In the rows, zero is written as 128.
Where one turn sends some rows of the set: a few examples, then the rows asked:
Buka: [112 110 127 108 108  94 166 120 121 123 142 150 123 125]
Neku: [143 110 114 122 123  99 155 110 104 102 151 117 119 126]
rek: [128  98 102 109 104 102 116 128 112 135 123 119 150 125]
Vab: [132  86 106  99  98  96 121 124 107 138 130 128 149 122]
gabu: [122  94 112 112 117 108 116 137 121 147 123 135 127 133]
kabef: [128 116 133 105 111  82 157 134 120  99 150 134 129 119]
fezer: [138 102 119 118 114  82 157 124 113  98 153 119 130 117]
tok: [157 108 113 107 116 115 110 125 103 126 141 141 149 141]
sog: [144 115 121 124 131 110 146 109 112 111 152 134 105 134]
riloz: [143  94 119  93 126 109 119 138 115 134 124 156 130 133]
voki: [142 107 108 136 120  93 143 112 116 103 153 121 125 123]
vibip: [123 111 138 112 115 104 151 112 120 126 153 140  99 132]
sol: [120 117 134 125 113 101 158 107 122 123 146 144 114 136]
nadu: [120 114 120 110 111  98 169 128 135 120 144 145 127 125]
Disu: [125  94 109 112 100  97 117 135 109 138 126 120 146 125]
tupe: [141 109 102 130 119 102 155 114 123 111 154 117 124 126]
vizok: [121  95 117 121 110 106 113 133 116 148 126 131 128 134]
tuv: [143 111 119 111 104  90 154 124 126 105 164 114 132 118]
lirev: [120 123 135 109 116  93 161 125 126 111 139 149 124 128]
kar: [128 115 133 113 109 106 158 117 132 129 159 137 110 134]
Peto: [135 124 119  97 111  96 163 136 124 103 153 134 134 121]
Rus: [142 123 117 119 123 115 153 114 119 116 158 131 110 138]
kosi: [146  96 144  84 106 106 122 129 117 134 127 124 138 121]
Vug: [155 100 141 102 113 114 110 118 120 134 131 120 130 129]
bipa: [149 110 129 105 108 110  97 114 120 133 135 128 132 132]
tuli: [138 116 124 112 105  83 144 120 118  96 156 117 136 114]
kez: [145  97 123 100 120 113 125 138 103 135 130 159 143 139]
sode: [132  93 118 120 115 102 105 127 126 143 129 143 129 134]
mar: [157 101 113 110 116 113 118 127  98 125 134 143 153 138]
Ref: [134 118 128 123 117 106 150 102 108 116 155 127 107 136]
sofi: [152  95 139 105 113 113 109 116 129 139 135 125 129 132]
sudok: [130 121 126  96 110  90 160 126 116 101 142 142 138 117]
buli: [145  90 136  83 102 104 123 125 121 136 133 123 144 121]
Pes: [153 106 107 100 111 113 115 114 104 126 127 137 151 130]
sig: [139  90 130  77 106 101 117 135 112 136 134 132 130 122]
Refev: [143  98 121  88 117 112 125 142 105 134 137 155 142 139]

Vug goes to mar
Vab goes to sig
tupe goes to tuv
Now these:
voki goes to tuli
lirev goes to sol
gabu goes to sofi

Where one turn sends some rows of the set: a few examples, then the rows asked:
lof: [127 119  89 127 135 132 147 130 149 118 117 141 139 156 124 165 125 123
 147 150 105 113 139 108]
Libo: [138 118 110 142 130 128 137 104 141 126 127 137 144 151 113 157 127 129
 150 162 115 125 134 141]
simu: [138 114  87 130 131 133 152 130 134 111 117 144 142 158 137 157 132 106
 145 145 110 122 136 120]
Pup: [133 123 127 150 125 129 129  91 150 120 127 123 140 153 121 152 133 129
 145 164 124 128 136 140]
Vipef: [137 127 131 119 156 146 120 104 136 138 112 140 140 127 140 125 105 114
 140 120 123 129 131 124]
Sezo: [113 141 108 136 108 139 135 106 135 107 110 120 140 129 151 140 123 139
 116 130 134  95 152 124]
bub: [138 115 110 132 145 107 134 130 136 112 117 129 162 152 120 156 127 135
 156 155 112 125 139 129]
nel: [121 150 108 122 120 127 120 111 135 107 114 134 161 130 144 131 104 131
 108 141 116 104 135 107]
fezed: [114 147 100 120 124 129 121 116 141  99 110 123 158 128 152 136 124 138
 106 138 119 104 151 106]
zilu: [120 129 128 125 167 146 133 121 164 131 116 146 132 122 137 146 111 119
 139 129 127 121 134 124]
Bok: [135 119 121 127 154 105 129 131 145 104 115 121 167 149 129 151 119 138
 143 164 126 121 141 127]
gefe: [133 115 115 125 146 145 121 107 136 133 118 130 139 123 152 142 103  90
 132 126 139 120 126 113]
kovez: [118 119 134 129 140 129 124 131 118 116 115 126 142 108 149 148 128  95
 137 124 131 132 134 111]
Lufi: [134 120  95 134 128 134 157 135 126 107 114 145 138 147 133 163 136 108
 146 149 113 121 138 132]
fubo: [122 138 137 123 142 160 125 104 141 142 119 143 138 123 143 135 110 109
 133 123 131 121 126 119]
pufal: [123 133 133 120 156 133 119 133 126 115 114 129 158 116 148 130 132 116
 145 108 135 130 132 119]
kalo: [127 122 124 122 143 150 119  98 136 133 117 137 129 116 147 132 103 114
 149 122 126 111 123 126]
dobod: [136 127  97 132 135 143 144 133 162 119 112 148 132 153 134 162 120 117
 142 143 121 119 133  98]
Kifi: [128 147 102 152 111 140 124 110 154 113 127 126 153 128 137 140 140 138
 115 137 142 117 152 127]
mobo: [127 122  89 135 134 129 147 131 131 104 118 127 131 147 122 165 147 123
 155 139 119 116 136 134]
sela: [120 150 114 135 134 128 139 136 140 112 112 116 168 141 131 135 116 138
 108 148 134 108 155 115]
Mame: [132 108 117 137 131 116 143 108 144 122 110 125 149 157 130 152 130 126
 146 164 106 121 135 145]
gogut: [114 143 111 125 127 111 110 115 142 111 101 121 160 133 149 146 118 118
  97 143 121 113 123 115]
gobis: [125 134  97 133 141 135 148 140 124 101 112 121 125 145 125 157 148 116
 148 135 130 123 130 129]
duz: [130 130 144 127 155 132 121 125 122 121 110 138 141 109 141 133 124 120
 150 117 121 133 134 130]
dab: [133 108 109 132 138 109 134 117 149 111 110 132 157 147 134 157 135 127
 148 165 106 125 135 144]
fofu: [114 143 121 120 128 132 127 114 152 116 106 121 171 131 147 134 115 132
 109 132 121 103 142  97]
posi: [115 147 120 135 115 141 125 103 138 107 111 117 149 115 145 143 135 135
 117 125 142 101 137 138]
zuz: [116 128 127 131 168 136 135 121 139 121 114 116 134 130 133 129 143 114
 146 110 125 133 135 127]
Fuma: [114 126 134 117 151 128 117 125 121 116 110 129 141 108 145 127 123 116
 152 121 111 122 131 112]
Segor: [123 144 114 144 102 126 126 108 122 103 116 126 149 122 149 135 126 138
 123 118 129 102 136 126]
Tik: [117 134 122 148 103 118 124 106 139 120 103 117 147 133 153 150 121 125
 114 125 138 108 126 130]

mobo goes to Libo
kovez goes to Tik
duz goes to Sezo
Now these:
zilu goes to sela
simu goes to dab
Segor goes to kalo
pufal goes to posi
Bok goes to gobis

Where one turn sends some rows of the set: a few examples, then the rows asked:
dak: [132 124 145 124 160 114 138 120 132 114 122 148 148 150]
sim: [153 134 148 118 150 113 150 120 139 128 121 139 154 145]
tusu: [155 124 113 138 148 140 151 125 120 132 121 127 164 130]
Mub: [106 132 128 139 151 141 149 111  96 121 122 129 131 147]
milub: [133 134 147 116 148 114 136 115 141 116 125 149 142 143]
tel: [122 130 137 142 114 146 122 110 135 147 128 141 150 138]
goto: [103 140 141 127 138 151 154 119 122 149 110 131 153 160]
nudu: [152 129 110 146 144 140 150 122 122 125 124 125 161 134]
petip: [128 150 134 134 136 150 149 104 125 153 134 148 137 123]
lotu: [111 112 131 118 156 117 136 119 116 130 113 137 120 138]
sek: [112 122 127 113 138 124 154 100 122 114 122 125 169 134]
tad: [114 130 125 117 137 118 148 105 123 112 119 129 174 134]
marir: [111 113 134 130 149 141 136 101 101 137 118 137 124 146]
fegi: [138 140 135 122 146 124 132 112 139 115 129 145 161 156]
tapo: [129 131 142 135 120 139 116 108 125 159 126 118 144 129]
buzev: [123 146 124 127 146 120 139 129 115 165 112 116 153 119]
ket: [123 110 147 129 114 142 136 104 130 149 119 123 141 135]
zav: [138 139 124 120 145 114 123 120 116 161 117 117 138 123]
gifo: [132 152 136 132 137 145 156 111 127 157 133 145 143 117]
Ser: [115 114 120 121 163 136 151 112 112 124 120 130 125 137]
duba: [128 109 152 131 129 129 130 109 120 161 122 127 131 141]
Zer: [130 153 122 145 147 118 141 121  97 149 119 123 163 132]
ruzif: [154 130 115 146 143 142 143 124 116 133 124 122 165 128]
pog: [103 135 145 121 140 154 155 123 121 146 109 127 151 153]
Rasu: [147 127 148 121 148 105 136 126 130 125 120 121 141 142]
pefog: [115 111 131 139 156 140 143 117  98 137 117 131 124 143]
dazig: [107 124 122 123 134 123 152 101 124 114 120 128 170 138]
Keb: [102 137 147 124 146 150 154 121 118 139 112 133 153 160]
maz: [139 154 131 133 149 107 132 132 113 139 111 119 155 125]
Gezef: [134 148 131 131 154 114 134 132 105 147 111 108 154 135]
petol: [129 124 138 128 118 131 118  99 131 155 126 131 148 128]
nofov: [133 157 131 136 139 145 155 106 128 153 134 144 142 127]

maz goes to dak
dazig goes to goto
Now these:
sim goes to Ser
Zer goes to fegi
pog goes to gifo
Rasu goes to lotu
Gezef goes to milub
Keb goes to petip

